In the data rows, 50 means zero.
What is the hidden score of each row? Scores go from 0 to 16, and 8 is about the middle.
(47 50 51 64 46 54 52 42) 9
(46 54 41 58 54 57 30 60) 7
(46 52 52 55 47 56 51 45) 10
(47 55 53 57 46 58 54 44) 11
(50 53 56 32 38 45 34 42) 5
(46 52 54 49 41 34 54 80) 5
(46 47 51 51 46 47 52 46) 6
(44 57 37 56 63 56 21 58) 7
(46 50 50 48 46 54 53 51) 8
(46 51 53 47 47 52 56 48) 9
(46 52 53 52 47 52 55 42) 9
(47 51 53 53 46 53 54 46) 9
(47 53 52 44 47 52 53 39) 8
(46 54 51 55 47 47 56 46) 8
(46 93 99 41 99 50 99 16) 16
(48 50 50 57 46 53 55 51) 8
(46 53 52 48 47 48 53 47) 8
(47 54 51 53 46 49 52 48) 8
(46 55 50 60 47 49 56 54) 9
(47 53 50 57 46 51 52 54) 8
(47 59 33 57 55 55 69 53) 7
(47 53 51 53 46 52 53 48) 8
(39 0 36 13 79 52 68 13) 0
(47 48 50 50 47 54 54 48) 8
(47 50 48 57 48 51 64 52) 8
(47 52 53 55 48 52 52 49) 9
(46 50 52 58 47 53 54 48) 9
(47 50 51 50 46 53 53 46) 8
(47 56 51 49 46 47 54 40) 8
(48 53 49 52 58 32 34 8) 3
(62 0 74 99 34 33 11 42) 0
(45 57 35 55 65 60 18 61) 8
(47 52 52 50 47 60 53 53) 11
(47 53 52 45 45 50 52 44) 8
(43 41 49 43 45 64 23 43) 6
(46 57 51 56 47 51 55 55) 10
(47 56 46 55 52 43 52 62) 7
(47 48 49 51 46 53 55 52) 7
(46 50 51 59 47 52 55 47) 9
(30 9 53 29 75 12 80 99) 0
(47 54 54 49 47 51 54 42) 9
(47 54 51 50 50 46 51 48) 8
(47 54 52 54 45 50 52 40) 8
(99 37 63 73 73 44 82 77) 11
(44 51 17 64 82 69 0 74) 5
(47 73 40 48 42 59 7 66) 8
(46 53 52 47 46 54 54 50) 9
(46 56 52 48 45 51 53 39) 9
(45 52 42 53 52 50 63 51) 7
(46 50 28 63 61 63 4 68) 4
(47 54 53 45 47 50 52 44) 8
(47 50 52 46 47 53 54 49) 8
(48 50 53 53 46 50 53 47) 8
(53 54 51 0 24 52 0 19) 0
(52 58 24 68 87 40 47 99) 5
(45 56 25 62 74 72 0 65) 8
(46 49 51 53 47 51 56 53) 8
(55 54 52 22 47 38 22 73) 3
(47 48 6 66 61 43 99 24) 0
(46 51 52 55 46 47 54 48) 7
(48 49 51 53 46 54 52 42) 8
(48 61 45 39 41 60 25 59) 7
(48 59 52 59 47 56 50 61) 11
(47 49 51 58 46 48 55 44) 7
(45 49 52 56 46 51 54 49) 8
(45 58 51 62 47 48 51 52) 9
(46 51 50 49 47 48 54 54) 7
(46 50 52 51 46 48 53 54) 7
(45 53 51 47 46 54 55 40) 9
(47 54 52 56 50 50 50 47) 9
(48 67 73 37 58 47 69 37) 16
(46 54 43 67 58 59 31 49) 9
(45 56 37 58 64 59 23 66) 8
(46 49 48 58 50 53 59 45) 8
(48 44 47 39 84 16 4 0) 0
(47 49 52 46 46 56 54 51) 9
(46 50 50 45 47 46 55 54) 6
(99 74 43 29 21 84 0 43) 7
(47 53 45 56 54 54 40 46) 8
(47 56 53 49 46 58 52 51) 11
(45 56 56 56 46 58 42 58) 12
(48 53 51 56 47 47 54 42) 7
(46 53 51 45 46 55 54 44) 9
(47 53 47 53 56 46 54 64) 8
(47 54 52 55 47 56 54 40) 10
(40 22 58 20 50 43 43 50) 2
(46 56 53 53 47 53 54 49) 10
(31 0 58 9 68 14 51 99) 0
(47 50 52 49 45 52 54 46) 8
(47 53 50 51 51 51 51 54) 9
(47 52 52 50 47 52 55 45) 9
(45 61 46 42 52 55 41 56) 9
(43 50 43 50 53 46 65 24) 5
(47 52 50 48 47 50 51 53) 7
(48 47 50 51 46 52 53 45) 7
(46 50 53 59 46 46 54 50) 8
(46 54 52 55 46 54 55 41) 10
(52 76 18 55 85 29 53 99) 3
(51 68 23 35 74 54 17 99) 5
(80 77 17 46 82 44 71 92) 5
(37 26 59 30 58 37 45 80) 4
(44 39 54 51 49 53 54 52) 8
(45 47 52 50 46 51 54 49) 7
(40 44 85 0 37 9 36 77) 3
(47 55 51 49 47 49 52 48) 8
(48 52 51 55 46 50 54 43) 8
(51 61 22 44 87 39 32 99) 3
(44 79 75 42 64 0 53 0) 10
(48 51 52 51 46 57 37 52) 9
(47 52 52 55 47 48 55 49) 8
(69 45 62 92 52 41 54 59) 10
(45 50 48 59 50 50 49 52) 7
(45 53 37 57 60 59 24 62) 7
(43 45 39 53 58 55 80 36) 7
(43 60 55 26 32 13 68 95) 0
(51 76 32 35 38 46 72 3) 3
(47 54 53 49 46 49 53 51) 8
(44 51 55 34 47 37 57 53) 5
(43 45 32 51 62 47 87 12) 3
(72 37 75 99 54 34 50 62) 11
(46 56 38 47 62 61 26 51) 8
(46 47 35 57 64 61 22 59) 6
(46 50 52 47 46 50 55 46) 8
(47 51 53 54 46 52 53 45) 9
(46 57 53 52 47 52 52 48) 10
(47 56 52 49 47 53 53 46) 9
(47 46 51 54 56 42 42 33) 6
(56 60 40 27 65 37 27 95) 3
(46 53 51 46 46 51 54 48) 8
(47 55 47 60 51 51 50 58) 9
(99 8 80 99 57 39 47 53) 7
(37 44 0 52 84 63 99 0) 1
(47 55 54 48 47 49 53 57) 9
(46 51 50 61 46 52 52 39) 8
(47 53 51 50 46 54 54 47) 9
(47 47 53 59 47 51 54 47) 8
(47 53 54 57 43 60 57 59) 11
(48 54 53 51 46 53 52 52) 9
(47 54 50 52 46 51 54 45) 8
(44 45 24 53 52 49 83 3) 0
(46 56 53 50 48 50 51 41) 9
(49 49 42 54 85 13 0 0) 0
(37 34 98 0 63 16 26 70) 11
(47 62 51 49 46 54 56 45) 10
(26 0 73 3 60 56 4 48) 5
(50 49 50 31 40 63 19 45) 6
(47 55 51 53 46 52 52 50) 9
(48 54 51 57 47 56 54 55) 10
(47 53 44 51 55 59 36 64) 9
(47 51 51 52 47 52 54 50) 8
(47 49 50 52 47 53 52 53) 8
(48 73 45 49 47 48 55 61) 10
(46 51 51 55 47 49 54 48) 8
(48 51 47 56 56 50 55 67) 8
(46 55 52 52 46 50 54 47) 9
(48 44 46 61 56 18 30 25) 0
(48 55 55 46 39 59 46 56) 10
(46 54 51 47 47 51 53 52) 8
(47 52 52 55 46 53 55 53) 9
(47 48 51 54 46 54 52 47) 8
(46 53 51 51 47 50 52 49) 8
(47 53 51 44 47 45 54 39) 6
(46 50 45 54 51 55 66 50) 8
(48 64 40 55 60 44 49 77) 8
(47 55 51 51 46 52 53 43) 9
(41 66 94 0 54 5 37 92) 12
(47 56 44 53 50 56 33 48) 7
(48 48 47 57 75 25 16 6) 2
(47 57 55 53 46 59 43 53) 12
(46 54 52 56 47 57 55 47) 11
(53 47 54 7 28 39 0 11) 0
(43 50 53 35 25 3 64 99) 0
(47 54 47 56 46 51 51 62) 8
(50 54 37 52 68 45 50 76) 6
(46 49 52 47 47 52 51 53) 8
(46 56 50 53 47 52 54 45) 9
(47 48 51 59 46 49 53 50) 7
(47 48 49 35 45 58 30 21) 6
(47 52 51 51 47 50 53 37) 8
(46 46 52 43 22 0 64 70) 0
(46 51 18 53 55 68 0 74) 1
(46 54 53 57 46 57 51 47) 11
(52 46 55 34 36 54 25 21) 4
(49 57 45 50 60 47 54 74) 8
(47 64 45 27 47 57 17 39) 7
(46 0 36 55 6 59 47 71) 0
(47 47 51 51 45 46 53 54) 6
(46 49 52 46 47 53 54 48) 8
(45 51 48 54 46 50 47 28) 6
(46 50 52 54 47 46 54 45) 7
(47 54 54 54 46 54 51 52) 10
(46 48 50 52 46 53 55 51) 8
(47 60 42 50 54 65 33 49) 10
(52 57 55 31 27 59 16 63) 6
(46 47 53 52 46 51 57 46) 8
(46 50 52 51 46 54 54 54) 9
(47 54 54 61 46 56 46 53) 11
(33 0 64 23 58 54 26 45) 3
(48 47 48 51 47 54 57 59) 7
(47 47 53 54 55 44 40 37) 7
(48 49 53 46 46 50 54 45) 7
(47 54 51 51 47 49 54 45) 8
(51 54 29 63 86 35 47 99) 5
(47 52 54 58 47 53 54 50) 10
(49 58 56 22 17 59 47 91) 7
(49 53 52 36 40 49 38 29) 5
(44 52 40 48 56 56 76 42) 8
(44 46 24 61 75 71 0 57) 6
(46 51 53 48 46 47 53 48) 7
(46 58 51 48 47 49 54 55) 9
(47 53 52 53 46 55 52 47) 9
(47 58 51 42 46 51 55 47) 9
(46 56 52 52 46 53 53 42) 9
(48 58 50 55 47 50 52 47) 9
(48 54 52 53 60 36 26 40) 6
(47 52 53 57 47 54 51 53) 10
(47 58 51 58 46 52 54 51) 10
(46 49 51 43 55 38 41 41) 5
(45 55 45 41 44 50 34 6) 4
(47 62 50 56 46 49 53 60) 9
(46 51 34 61 68 68 2 52) 8
(42 50 35 23 49 64 26 51) 4
(47 50 51 60 47 44 54 51) 7
(46 56 51 55 45 56 53 48) 10
(49 52 53 46 41 52 44 48) 7
(47 52 52 53 47 52 53 48) 9
(54 75 21 31 60 35 72 15) 0
(46 57 51 51 45 53 53 51) 9
(48 52 51 46 46 52 53 45) 8
(45 50 42 52 53 49 70 30) 6
(48 51 44 46 42 47 67 36) 4
(47 56 52 41 46 56 54 41) 10
(47 57 52 50 46 53 54 47) 10
(49 66 41 51 47 48 49 62) 7
(46 53 52 56 47 53 52 50) 9
(46 49 39 52 61 57 27 55) 6
(47 52 51 55 46 57 56 55) 10
(47 55 53 47 46 50 53 54) 9
(47 57 51 55 46 53 53 52) 10
(47 59 51 48 47 56 55 57) 11
(47 53 53 42 46 53 53 52) 9
(46 53 53 45 47 52 55 46) 9
(48 56 50 52 48 52 49 41) 9
(44 51 23 61 79 75 0 72) 8
(47 54 50 51 46 56 53 45) 9
(45 51 51 49 45 50 56 55) 8
(46 56 50 58 47 46 54 54) 8
(46 60 59 49 50 46 56 39) 11
(47 53 50 57 47 53 53 50) 9
(46 53 52 56 47 50 54 43) 9
(47 50 51 51 46 49 53 59) 7
(48 51 53 66 47 52 52 48) 9
(47 53 51 56 46 46 54 55) 7
(47 55 51 48 46 57 51 65) 10
(88 77 15 38 83 42 63 99) 3
(46 54 52 53 47 50 53 44) 9
(47 48 51 53 47 47 55 48) 7
(44 58 24 61 62 53 86 30) 5
(47 60 53 50 46 48 52 51) 9
(46 54 52 50 47 53 53 45) 9
(48 59 46 46 36 49 61 17) 5
(48 57 52 46 47 50 56 48) 9
(88 8 84 16 88 92 55 40) 16
(47 55 52 52 46 53 55 56) 10
(47 55 51 55 46 49 55 39) 8
(46 47 53 52 47 52 53 38) 8
(68 27 82 99 56 28 49 59) 11
(45 56 51 55 46 54 53 51) 10
(47 52 51 49 46 47 55 64) 7
(99 44 66 41 23 68 0 38) 5
(43 41 47 42 46 56 25 46) 4
(99 75 80 2 75 49 69 48) 16
(29 0 41 8 71 57 52 26) 0
(47 50 52 52 47 53 52 51) 9
(53 50 59 25 31 43 23 39) 3
(47 52 53 51 47 55 53 44) 10
(49 43 50 44 47 67 28 33) 8
(50 52 43 57 51 47 63 23) 5
(47 49 51 52 46 52 50 56) 8
(47 51 51 53 46 49 55 52) 8
(49 54 56 45 38 48 37 37) 7
(46 50 54 51 46 52 53 45) 9
(47 50 54 48 47 54 53 55) 9
(47 59 51 51 46 51 55 53) 9
(47 53 53 56 46 51 54 49) 9
(47 48 51 46 47 50 55 47) 7
(46 58 53 52 47 55 54 43) 11
(47 46 43 55 58 56 30 55) 7
(36 22 49 43 60 7 87 99) 0
(47 51 50 54 52 52 54 50) 9
(45 55 41 57 58 60 32 53) 9
(46 51 52 52 46 49 53 52) 8
(47 46 39 61 48 52 68 52) 5
(47 56 51 49 46 55 57 52) 10
(47 54 49 63 47 44 52 48) 7
(46 52 50 50 46 54 55 47) 8
(47 46 52 45 46 57 52 49) 8
(45 58 38 55 62 61 24 60) 9
(45 60 54 44 49 37 52 57) 7
(47 52 51 53 46 50 54 47) 8
(47 54 52 58 45 56 53 45) 10
(45 74 68 56 56 48 65 38) 16
(49 53 52 46 38 51 24 10) 5
(46 48 51 50 47 53 52 54) 8
(49 60 99 32 53 99 99 92) 16
(43 0 0 28 79 60 99 11) 0
(46 55 52 50 47 53 54 48) 9
(48 51 51 52 47 52 54 52) 8
(46 54 50 41 46 55 54 45) 8
(46 59 53 56 46 61 46 56) 12
(49 51 40 47 68 43 54 79) 6
(47 59 50 52 49 51 52 54) 9
(47 62 58 60 45 66 39 69) 16
(51 47 53 30 32 46 16 13) 1
(46 64 71 47 53 60 77 53) 16
(47 50 49 55 39 47 59 51) 6
(47 54 50 49 47 53 55 47) 9
(47 57 51 49 46 52 54 53) 9
(46 56 52 56 45 52 55 50) 10
(48 54 54 51 47 49 54 43) 9
(46 53 52 51 46 52 53 54) 9
(47 54 58 49 26 73 76 93) 15
(50 51 42 54 57 20 31 0) 0
(47 53 49 59 49 52 47 45) 8
(44 59 25 57 78 75 0 68) 10
(45 53 51 56 47 47 52 52) 8
(48 57 52 54 46 51 53 42) 9
(46 57 52 62 47 58 53 49) 12
(46 56 53 52 47 54 56 55) 11
(48 51 49 56 74 21 16 17) 2
(56 40 67 87 50 41 48 50) 10
(46 58 51 51 47 48 53 43) 8
(47 48 41 63 58 64 15 47) 8
(47 53 47 38 43 54 37 54) 6
(49 55 99 39 49 99 97 99) 16
(82 44 61 83 51 43 57 50) 8
(73 1 0 42 67 69 99 36) 0
(46 53 51 55 46 47 54 56) 8
(47 59 50 47 47 46 53 41) 8
(79 0 15 46 72 60 99 37) 0
(47 55 52 43 45 57 57 55) 10
(46 53 51 57 47 53 55 43) 9
(47 49 51 53 46 56 55 44) 9
(44 46 64 11 39 28 41 83) 3
(46 52 49 61 47 48 54 46) 7
(46 56 51 60 45 51 55 43) 9
(46 56 36 60 66 63 16 59) 9
(48 57 45 50 46 50 52 49) 7
(47 53 53 41 46 56 54 54) 10
(49 63 33 63 77 22 8 14) 0
(48 55 48 54 37 44 54 52) 5
(41 74 92 2 51 0 56 62) 12
(99 0 0 36 38 46 99 74) 0
(47 65 49 72 47 46 56 50) 10
(48 54 55 50 48 57 43 68) 11
(47 55 50 46 40 52 59 31) 7
(46 54 52 59 47 54 54 53) 10
(49 61 34 56 76 40 49 96) 7
(45 49 52 50 47 50 53 48) 8
(47 53 50 47 46 46 51 54) 6
(47 54 50 44 46 53 52 54) 8
(46 61 55 58 51 48 52 43) 11
(47 51 53 48 47 51 51 58) 8
(47 54 50 52 46 47 53 48) 7
Each pair is two rows. How far apart are they, by a hidden measure? 0 means very close, and 12 very far.
(45 42 36 25 52 80 70 44)
(46 68 36 61 76 26 26 41): 11
(25 62 32 60 43 48 39 34)
(77 29 73 24 55 55 57 76): 7
(26 58 46 58 37 42 50 24)
(53 30 63 41 41 43 75 55): 5
(54 38 65 46 36 39 69 55)
(40 70 39 99 68 33 29 49): 12
(42 28 60 32 43 69 73 55)
(30 68 39 55 51 34 39 24): 7
(43 25 2 44 36 99 63 56)
(62 34 54 73 72 56 41 73): 9
(60 5 59 3 16 82 71 68)
(33 48 46 49 39 56 47 31): 11
(31 75 36 69 39 40 44 18)
(64 52 44 53 61 46 53 66): 3
(49 37 49 31 40 67 73 51)
(27 64 29 58 63 41 33 35): 10
(70 51 50 48 72 50 42 66)
(57 46 47 44 49 46 57 73): 2
(54 33 48 30 8 64 69 59)
(51 63 43 69 63 27 29 47): 12
(62 66 51 35 43 77 57 47)
(38 73 54 28 34 88 49 50): 0
(46 34 61 33 42 53 71 51)
(75 54 44 53 60 58 56 65): 2
(74 39 63 35 26 65 79 44)
(31 77 61 28 39 84 45 52): 5
(37 55 42 51 75 38 21 49)
(93 30 67 35 54 73 35 75): 9
(43 66 40 71 54 29 34 44)
(44 58 60 57 77 54 10 57): 2
(67 41 42 47 54 72 65 58)
(79 53 46 61 71 57 49 62): 4
(75 39 62 32 57 56 31 69)
(91 43 54 49 54 77 44 73): 1
(48 25 61 35 22 69 83 50)
(72 49 47 42 60 59 56 69): 4
(28 66 36 53 62 43 33 37)
(38 25 62 29 41 59 73 53): 8
(44 73 38 82 57 27 35 42)
(40 65 55 79 57 20 48 20): 1
(38 74 33 72 57 32 37 23)
(65 47 54 32 56 63 54 69): 8
(33 73 37 61 60 28 34 24)
(42 28 68 35 72 58 66 57): 5
(53 52 47 61 59 27 26 50)
(52 38 49 47 28 77 83 44): 10
(48 35 68 36 44 44 70 51)
(58 54 50 33 31 73 70 50): 3
(45 34 61 44 20 57 80 46)
(64 57 57 37 48 62 54 66): 2
(50 71 36 70 64 25 29 41)
(66 62 54 62 79 54 37 61): 2
(52 22 57 8 20 80 79 51)
(70 32 68 28 50 45 69 64): 5
(93 45 68 42 52 77 31 67)
(63 51 45 49 56 63 59 66): 1
(36 71 37 70 44 32 40 28)
(74 50 46 40 61 60 52 71): 6
(48 29 63 39 39 40 73 58)
(41 50 66 71 21 35 61 43): 4
(40 48 72 59 25 34 64 43)
(53 51 47 44 67 52 53 53): 1
(43 41 52 55 33 42 68 50)
(47 67 63 35 39 67 50 52): 2
(64 46 53 31 54 63 55 70)
(75 31 67 25 57 64 50 81): 0
(20 42 66 52 34 35 43 51)
(69 46 53 67 72 56 33 69): 2
(42 71 37 63 70 26 28 38)
(68 45 48 35 56 62 57 73): 9
(88 0 66 33 54 70 43 76)
(27 58 32 62 39 56 46 35): 5
(40 62 41 69 49 31 35 40)
(85 50 45 61 69 58 43 67): 3
(48 38 61 29 46 60 68 53)
(85 36 51 34 60 65 54 75): 0
(31 74 37 65 37 37 44 20)
(52 64 49 55 67 37 39 57): 1
(35 60 43 43 73 38 19 47)
(47 28 50 49 64 29 43 49): 2
(49 67 35 62 76 26 29 40)
(33 72 62 47 38 65 41 59): 5
(27 67 36 49 58 43 30 36)
(49 65 37 63 72 29 25 46): 2
(62 37 49 33 46 61 66 63)
(88 36 65 38 56 65 41 67): 2
(63 35 52 34 50 57 66 63)
(44 65 41 58 74 33 24 48): 9
(64 38 53 39 18 82 84 46)
(37 74 36 67 59 25 34 27): 12
(55 35 68 30 38 42 72 55)
(70 62 55 48 38 78 59 50): 1
(40 68 38 57 75 29 25 38)
(53 63 54 64 74 45 27 58): 0
(24 42 68 61 24 33 49 51)
(39 75 36 70 54 26 36 29): 3
(66 43 49 45 56 71 78 62)
(82 53 49 72 40 85 49 64): 3
(8 75 38 66 57 25 33 30)
(33 52 36 70 63 35 31 44): 0
(71 24 68 37 30 59 78 58)
(73 41 49 34 60 62 56 70): 3
(32 64 40 53 60 33 30 37)
(28 65 56 63 58 42 33 35): 1
(69 35 75 21 52 74 59 71)
(68 42 49 63 64 34 44 52): 8
(35 74 44 62 68 47 27 45)
(48 29 68 46 36 37 71 59): 8
(71 39 49 32 60 65 55 73)
(42 25 65 26 26 64 80 46): 3
(80 47 60 48 46 72 36 85)
(30 60 30 68 70 34 32 38): 8
(64 43 55 34 49 56 57 79)
(47 30 59 48 35 37 73 56): 1
(38 62 39 47 76 36 21 42)
(24 35 54 64 38 29 44 26): 1
(48 53 44 61 66 26 46 46)
(53 52 50 41 57 56 54 66): 5
(67 38 49 30 56 62 60 73)
(27 71 42 62 44 35 41 19): 7
(85 49 46 99 63 54 18 59)
(66 50 45 41 61 62 56 70): 9
(35 59 52 58 75 24 31 36)
(70 47 41 41 58 63 60 65): 9
(90 40 60 38 50 67 52 59)
(43 31 62 29 44 66 71 53): 0
(37 64 43 55 62 28 29 42)
(61 35 52 30 55 59 63 71): 8
(45 73 44 63 65 30 30 49)
(88 42 46 33 44 70 69 56): 12
(38 45 73 56 28 34 60 49)
(55 24 69 19 44 48 66 67): 5
(50 66 41 68 68 33 26 52)
(99 48 67 49 48 90 21 59): 8
(72 70 73 62 54 68 5 66)
(52 54 49 63 76 43 16 54): 3
(59 45 47 49 41 59 66 67)
(44 49 62 74 71 56 16 69): 11
(37 69 53 73 74 53 17 55)
(60 44 56 70 44 41 58 75): 7
(70 57 51 99 60 46 26 55)
(31 60 39 64 50 38 35 39): 3
(42 64 38 64 71 27 29 39)
(31 69 33 57 63 49 41 17): 2
(25 64 36 40 41 45 45 31)
(40 64 38 64 75 33 23 44): 7
(85 48 66 24 55 65 46 65)
(36 52 72 76 30 20 47 51): 9
(67 46 48 46 50 54 58 74)
(29 63 37 63 48 43 35 34): 6
(63 58 41 72 67 40 35 56)
(69 46 55 37 56 57 63 66): 8
(47 71 38 74 66 25 29 42)
(43 69 32 70 63 27 36 29): 1
(76 45 49 40 60 68 55 69)
(43 41 41 51 54 48 65 25): 3
(38 74 51 41 29 83 57 47)
(26 66 32 79 40 56 47 27): 8
(43 56 38 61 78 36 21 47)
(68 21 68 38 26 67 83 55): 12
(27 63 38 62 38 48 42 33)
(40 71 47 66 49 24 37 33): 1
(36 36 73 47 29 39 56 52)
(26 44 72 64 31 25 46 51): 4
(52 39 46 33 45 36 70 55)
(55 53 49 51 54 57 59 64): 3
(57 20 64 6 34 70 67 62)
(29 67 39 56 44 41 37 25): 11
(55 45 50 40 42 46 65 70)
(33 67 23 61 63 44 39 19): 7
(61 36 49 30 51 62 65 70)
(37 73 38 73 51 28 35 32): 9
(49 58 59 62 77 52 11 58)
(26 63 37 59 43 56 42 34): 5
(24 40 66 53 27 38 43 58)
(44 25 62 11 23 76 79 50): 11
(35 74 37 69 39 40 46 16)
(44 44 54 49 71 55 0 69): 4
(60 35 60 43 26 49 80 48)
(57 43 54 40 44 46 62 75): 3
(76 66 57 72 71 66 34 53)
(46 69 36 69 69 27 27 45): 3
(48 73 42 81 54 34 35 38)
(70 43 39 41 57 66 60 63): 8
(48 71 37 66 66 22 29 43)
(86 34 64 35 48 58 62 64): 10
(37 70 37 59 69 27 27 32)
(27 63 34 69 38 51 44 27): 2
(64 41 43 43 46 70 71 52)
(67 35 59 32 43 52 70 60): 1
(50 76 47 74 35 50 51 49)
(77 45 49 34 59 64 50 75): 5
(60 43 47 31 51 65 62 70)
(33 42 69 45 37 38 60 47): 4
(68 33 53 47 31 61 82 47)
(67 46 45 36 56 63 60 69): 2
(46 50 43 39 62 58 59 45)
(27 61 37 62 47 44 37 35): 5
(49 58 38 58 76 32 22 47)
(31 68 41 61 46 33 39 23): 2
(43 35 19 26 41 80 69 58)
(61 38 54 31 52 58 61 68): 2
(35 25 63 19 24 89 80 60)
(40 69 43 67 70 43 26 50): 12
(43 66 13 54 74 34 27 34)
(99 33 58 46 55 76 43 66): 7
(52 67 37 70 65 23 27 42)
(28 70 34 60 54 36 35 27): 2
(49 29 58 50 40 52 74 52)
(38 51 57 69 58 20 38 45): 8
(49 33 61 56 39 31 66 58)
(27 60 37 72 44 40 40 36): 5
(54 45 50 42 39 50 63 67)
(65 56 51 55 38 77 61 56): 0
(34 72 39 67 61 26 34 24)
(26 70 34 75 43 55 46 23): 2
(92 20 77 29 50 67 41 74)
(45 32 56 36 27 76 81 45): 2
(40 59 37 55 73 33 26 46)
(32 61 38 48 69 42 24 45): 1
(60 28 73 35 50 41 66 69)
(39 77 43 66 55 25 34 32): 7
(26 55 30 57 65 47 31 39)
(76 62 47 65 75 57 47 58): 3
(41 68 41 75 67 36 32 51)
(58 32 61 35 22 58 84 44): 12
(41 13 61 15 22 83 79 58)
(71 43 59 33 57 58 60 68): 5
(31 74 43 61 60 28 34 26)
(48 9 60 8 27 79 67 71): 12
(27 71 31 66 56 35 36 25)
(78 35 64 29 45 70 42 93): 9
(30 36 69 42 20 48 68 42)
(36 73 46 60 58 35 55 29): 5
(65 44 49 44 19 76 84 38)
(52 29 61 44 26 55 83 48): 2
(99 15 77 40 47 78 24 66)
(35 72 33 72 56 32 34 28): 8
(40 68 35 61 74 27 29 41)
(82 61 45 67 66 70 45 59): 5
(37 74 27 74 41 68 52 10)
(32 42 71 52 27 38 61 45): 2
(45 31 62 40 35 48 74 49)
(21 51 68 65 17 35 57 38): 5
(38 62 40 55 69 32 27 39)
(67 40 49 46 32 74 74 48): 10
(51 67 42 75 65 32 32 54)
(69 55 45 65 73 44 49 60): 3
(44 44 33 23 63 80 60 44)
(30 74 33 68 56 38 38 23): 8
(24 68 50 64 55 29 40 24)
(42 26 63 10 33 77 72 62): 12
(39 39 70 47 20 44 69 44)
(30 61 40 58 40 39 39 30): 5
(32 49 66 66 49 22 41 44)
(66 57 43 63 74 50 42 62): 2
(71 50 56 51 51 69 49 73)
(43 15 64 17 24 73 71 57): 6
(39 70 37 69 65 26 38 24)
(27 73 34 59 57 39 37 21): 1
(31 69 34 80 49 38 56 24)
(46 54 59 33 39 63 57 62): 8
(52 63 46 63 68 38 42 57)
(36 62 41 59 42 36 40 32): 1
(54 67 46 75 55 30 31 43)
(48 54 46 35 71 67 56 39): 6
(41 54 51 35 33 76 64 60)
(76 59 45 72 73 61 47 56): 7
(62 23 63 50 32 58 76 54)
(67 58 52 46 73 49 41 64): 5
(29 69 44 65 61 29 39 21)
(68 41 47 44 41 71 64 57): 9
(39 26 56 20 34 83 77 57)
(28 71 36 64 44 43 41 20): 10
(48 27 60 36 45 56 72 56)
(36 70 39 65 59 25 34 28): 8
(43 29 66 45 35 39 70 57)
(62 44 61 26 40 59 72 53): 4
(45 35 59 62 57 22 43 49)
(72 47 43 44 59 64 58 67): 6
(41 74 37 70 50 28 37 31)
(47 42 50 45 32 47 68 56): 7
(31 33 53 53 20 53 51 48)
(30 66 41 55 56 35 32 36): 4
(64 20 69 44 48 34 63 76)
(57 25 47 39 18 89 78 46): 6
(74 38 63 37 58 55 63 72)
(58 44 45 40 37 69 74 51): 2
(28 72 40 57 57 34 35 26)
(33 68 38 67 51 33 37 30): 0
(28 70 30 61 52 47 42 23)
(63 38 46 31 53 63 63 68): 7
(52 21 66 36 43 33 67 73)
(67 56 62 21 56 59 57 59): 2
(31 72 38 58 65 30 30 28)
(57 70 44 79 55 36 33 43): 0
(30 54 39 53 38 51 39 36)
(29 66 38 52 57 35 31 34): 2
(20 51 65 64 32 32 55 42)
(68 38 60 39 25 65 82 43): 10
